Here is a table of points, one per row:
[ -3 -31  15  49  20 -10  11  60  29  32  19 -37 -45  25  82  73 -29  16
 -97   6 -26 -61 -15 -35 -20 -52  44  31   9 -22  51 -15 -11 -44  35   3
 -27]
[-18 -30 -54  -2 -67   0  37   9 -26  24 -50  50 -57 -55  -7  16   8 -15
   3 -48  28  59  33 -45  33 -54  -2 -26 -44 -48  -4 -78  51 -87   5 -47
 -39]
[-52  39 -10  53 -26  32 -38 -65 -24  68   2 -85 -54 -12  20  -3 -20 -36
 -12  54   6  19 -63  37 -51  45 -82  -6 -27  40  30 -61 -94  -4  32 -21
 -43]
[-48  44 -49  -3  34 -19  25 -15 -21  -9  21 -36 -65 -21 -65 -60  33  55
 -20 -45 -74 -42 -24  -2  53 -12  -2 -76 -11 -48  18  21 -20 -39  -8  66
   8]
[ -4 -17  -8  37  37 -30 -23 -40 -12  14 -34  -1  76 -68  34 -45 -58  -2
 -47  74 -13 -91   5  21  27 -20 -23 -11 -13 -65  19   0  40  39  23  15
 -47]
[-48 -16 -82 -23 -11 -15  18  27  -3 -62 -62 -83   7  59  79 -11  44 -45
 -13 -12   2  28  54  11  56  -7  18   8 -23  -8   7  42 -85  12  34 -18
  62]
[-35   7   4 -44  79 102  20  28 -54  30  15  48   2 -54 -20  90 -48   1
  16  36  -9  17 -18  27  -3 -55  23  43 -83  46  23   3 -13 -16 -23  30
  25]
[ 23  29  40 -55 -85  -4 -21 -41  26  13  -9   5   8 -20 -66 -33  24 -77
  31  14 -40  23 -21 -46 -23 -51  37  16  48 -31  64  30  11 -56  35  45
 -55]
[ 43 -87   6 -43  -7  31 -23  16 -31 -31 -20 -76  -1  57 -10  -7  -8  40
 -10  94 -77  60   0  15 -27   4  18 -28  40  18  23  38  44 -45 -64 -75
 -35]
[  50   11 -112   13   34  -26  -42  -11  -12  -51   70  -18  -35    3
  -38   84  -13  -37   26  -12   22  -23  -38   27   16   27   18  -11
   -2  -48  -49   55   35   -9   37  -44  -66]
[ 26 -39   8  49 -41  58  69  21 -12  31  14  -9  58  23 -27  -2 -38  12
 -52 -43  78   6  22 101 -46  46  29  38  26 -49 -32  48 -39 -57  22  73
 -27]
[-40 -34  15  22  20  34 -22  28  10 -36 -39  62 -91 -20  14  24  -5  19
  21 -10  57  12  79 -25  21  71 -80 -30  45  34  33  29 -11   4 -25  49
  -3]
[ 54   3 -13  38 113 -33  74 -10  79  23  -1  39 -51  10 -18  23   1 -11
  32  -1 -43 -57 -16  41  -5 -46   8 -13   2  65  21  31 -43 -28 -40 -32
 -15]
[ 52  73  75   0  45  15 -37  13  54 -25 -38  42   7  20  -2  62  18 -60
 -43  12 -48  60  42  46  11  40 -17  36  -8 -45 -53  -2  26  30 -17  -8
  11]
[ 56  19   7  35  25  48   6 -13 -43 -62 -19 -53   6  -2  17 -12  -5 -24
  32 -31  53  -1 -20 -42   4  -6  38 -39 -22  78  -7  43  20  18   2  92
   4]
[-28  -5 -43  20  -7  -2 -66 -55 -20   1  35 -19  43   0  -9  39  -8  25
  52  56  24  -8  70 -50 -27 -32  51 -35  24  75  20   5  18  21   3 -11
 -51]
[-37  55 -15 -42  -1 -86  16   3   3   5  55  40  11  21   9  -1 -99 -17
   8  42  35  42  56  13 -23 -24 -36   4  91 -21 -42   0 -78 -48 -31  -6
  69]
[  21  -11   15   16    0  -46   13 -125  -11   69  -99   10  -54   58
  -19   32    5   37   30   17   61    7   11   62  -13   21   46  -71
   -2  -29   14   13   22   47   31   -9    9]
[ 48  12 -11 -67   0   7  19  90 -20  38 -45  27  78  31  45  78  52  44
  96 -32  -8 -23 -71 -13 -51  20 -49 -60  30 -37   0 -33 -52   5  27  19
 -25]
[-26 -69 -26 -74  44   5 -13 -74  -6 -55  23  13 -27 -27  -1 -24  18 -93
  -2   8   0 -54 -22 -38 -87  90  -2  25 -22 -51  11 -19  32 -38  24 -16
  93]
[-23 -41  37 -29  70 -62 -21  -5 -13 -42   0 -42  23 -36  50 -28 -65  57
 -16 -47  36  96 -65  25   3  -1 -22 -52 -16 -41  15 -25  60  -7 -26  -9
  -6]
[  53  -33   13   36   18    3   22   50   49   13   32   23  -38   36
   54 -105  -61  -22   68  -50  -22  -20   27   11  -56   33   29   21
    7   24   69  -39   16    2    4    9  -36]
[ 78  22 -48  -2 -22 -10 -34  -6 -16  14  45  35  65  35 -55  18  26  39
 -92 -57 -30  27  -6   2  -4  -3 -74 -52  -8  67  96 -24   9  -2  41  -8
  78]
[-33  32 -34  -7 -22 -21  41  57   8 -56 -44 -60  -9  35 -63 -33  -5   7
  72  48 -26 -17  19  46 -42 -38 -86  28 -12  23 -31 -40  91  20  33   3
 -24]
[ 35 -22 -16 113 -15  47 -75  33  -4   9  -2  25  -4  67 -64 -29 -15  23
  14  -3   2 -41 -19 -40  42  17  18  10  -9 -38 -47 -58 -30   5 -40 -54
  38]
[-61 -31  26  82 -22  -7   4  38  65  47  65 -19 -13  -2  -2  67  62  16
  17  15   7  26  -1 -21 -44 -37 -31   1  26 -45 -35  33  63  34 -11  58
  58]
[-22   8  18  33 -24 -61  43   1  66 -18  52  40  53   3   3 -24  -8  50
  10   4  24  35   4 -33 -41   7  53 -28 -87  26  -9  38 -22 -46  42 -59
  39]
[-14 -53 -34  41  22  30  28 -48 -48 -15 -70  36  34  14 -16 -40  17 -22
 -49   3   7 -25   9 -16   9 -28 -67  35  71  10   4  51  14 -45 -17   7
  12]
[ -12   -3   -3   49  -30  -11    0   49  -17   -6    4  -25   33 -122
  -46    9  -45  -36   34   -9  -21  -14    1  -19   44   85    5  -33
   40  -17   34   50  -49   34  -35  -53  -30]
[-44  46  64  69  53  -3  32  14 -63  26 -18  17  20  40  20  10  14 -57
 -36 -53 -27  18  -6 -83 -64  13  21   7   9  22 -34  39  19  10  28 -64
 -33]
[ -1  52  22  -7  31   5  72   0 -49 -16  78  -4   6  59  -6  -5  85  11
 -10  49  34  -6  -6 -13  -1   7  61  -7  58 -70  42 -87 -29  47 -97  34
  10]
[ 87   6  31  -3  37   2  -9  36 -26  47 -29  -9   2 -19 -27 -37 -43 -17
  -2  37  52 -21  51 -34  24 -67  -4  22 -12 -20 -23 -22 -31   6  44  -8
  36]
[ 20 -18 -27   5   3  19  45 -28  36  28 -57 -29  48 -76  25 -18  32  43
  58   8 -17   7  -9 -23 -22  19  48  34 -35 -14 -39 -26 -30   9 -43 -24
  90]
[ -58    3    5   47   14   25  -50  -39   -8 -102   -5   66   33   22
  -14  -22   28   44   23  -15   17    7  -28   42  -14  -34   21   46
  -32    3  -10  -49  -40  -36   -2    2  -76]
[ -9 -19 -36 -41 -54 -47 -61  44 -54  49  -7  65 -60  22   8 -36   3  19
  13  52  15  29 -83  21  21   4  20  82 -56   0  46 109  10  56 -23  22
  22]
[  9 -48  66  16 -38 -24  35  -4 -60 -71  36   3 -12  17  -8   8 -22 -84
  26 -10  -6  15   3   9  27 -73 -27 -33 -59 -31  36  -8 -28  93  30   0
   0]
[ 19  -3  17 -27 -38 -75 -39 -42 -48 -42   0  23  17  15  64  62  10  82
  37 -18   8 -89  28 -23  43  34 -11  86  24  20  -4 -32   4 -16  24  24
  -4]
[   7   40  -14  -44  -21  -13    5   10  -77   16   22   -1  -29  -53
  -22  -50   33   59  -63  -55  -31  -39   76   13 -104   12  -15   10
  -39    6  -45   18    5   75  -46  -21  -38]
[-83  15  34 -65 -10  54  38  45  21  72  42   7  47  65  -3 -11 -22 -44
 -11 -16  65 -94 -19  33  74  26   4 -43 -48  52  24   7  79 -16 -43 -72
 -19]
[ -10   -8  -55    9  -53  -78  -19    8  -28   15  -35   34    0  -19
   54  -20  -18  -86  -44   -2  -32   -1  -63   17    7    1   52  -40
   27   82 -108  -58   24   -9  -59   62   18]
[ -30  -58   26  -44  -46    3  -44  -68   46    2   -7  -16    7    1
    8   21    9  -11   16 -104  -62  -19   14   54    6  -75  -11    3
   15    7   13   28  -41   48  -64  -39  -48]
[  29   24  -17  -31  -24  -49  -26    0   68  -23  -44  -64   20   -6
  -24   27    4  -31  -42    8   46    4   44  -36   -6   29   -3    1
 -103    6   37  -24   -6  -48 -105   55  -44]
Along one direction, these points spread out more than along any other. Take the direction at right angles to it along which they spread out most. Go by this last direction. Where along it does each point below lie, from 0 to 99? 50 is the average, and the first point above lies past it. One standard deviation of the points above along it is 16.
[ -4 -31  25  -2  36 -30 -14  33  81 -11 -15 -23   7 -41 -58 -21  53  -5
 -46 -14 108  -3 -79 -11  -4 -34 -23  54  61  46  -3 -16 -18  50   8 -31
 -13] 52
[ 30 -30  -9  29 -63  61  70   1  45 -24  56  17  12 -38  24  38   9 -12
 -22  36 -40  17  27  70  28  23  12  22  37  20  -1 -50  45  44  38   8
  49] 45
[   7   39  -26  -48   10   88  -34   43   71  -19   11   73  -18  -22
   68  -58   39   24  -52   47   13   -8    9   -1  -21  -21   26 -104
   18  -22  -22   10  -25   28   51  -11  -34] 52
[  4  19  11 -26  28  22 -94  -1 -36  34  22 -84 -39 -37   3 -27  19   0
  36 -62  45  15  45  51  22 -22  49  44  67   5 -29 -24  14 -29  55   3
  66] 36
[-36  81 -72 -11  32  63  37 -37  62  43  -6  16  29  47  17  -9 -85  28
   4 -43 -27  72 -14 -59  52  24  10  88  28 -31  15  -5  38  76  10  30
  -2] 46
[ 58  55  38  60  26  -4  23 -21  -8  46  57   9  33 -19 106 -21 115   8
  60  21   9  33   4  24  74  11 -59  19 -13  16   9  49  37 -74 -13 -15
 -43] 55
[-13  87 103  17 -81  31 -18 -13   9 -69 -49 -26 -42 -12  -4  19 -45  44
  14  15 -37 -60 -48   9  -6 -19   6 -19  10 -10   1  35  23 -34  -9 -13
  70] 51
[-28  -7  29 -13  15 -61  34  24 -28 -17 -42   1 -31 -37 -61  -1  21  27
 -36  30 -26  26  10  18  53  75  69  35  33  53  29 -42 -16   2  82  -1
 -28] 46
[-42 -73  63  -5  45  -8 -42  23  40  66  32  11  49  49 -47 -12  17 -16
  25  20 -79  13  47  -2  38  39 -11 -19 -25 -11 -67 -14 -20  -6  48  90
   9] 46
[  49  -48   44  -69  -37   32   63  -66   11   -5   53  -27  -56   12
   -3   -4  -28   36  -22   16    1    8  -34  -81   50    2  -50   13
   -2   27 -112    9  -27   17   21    5  -40] 48
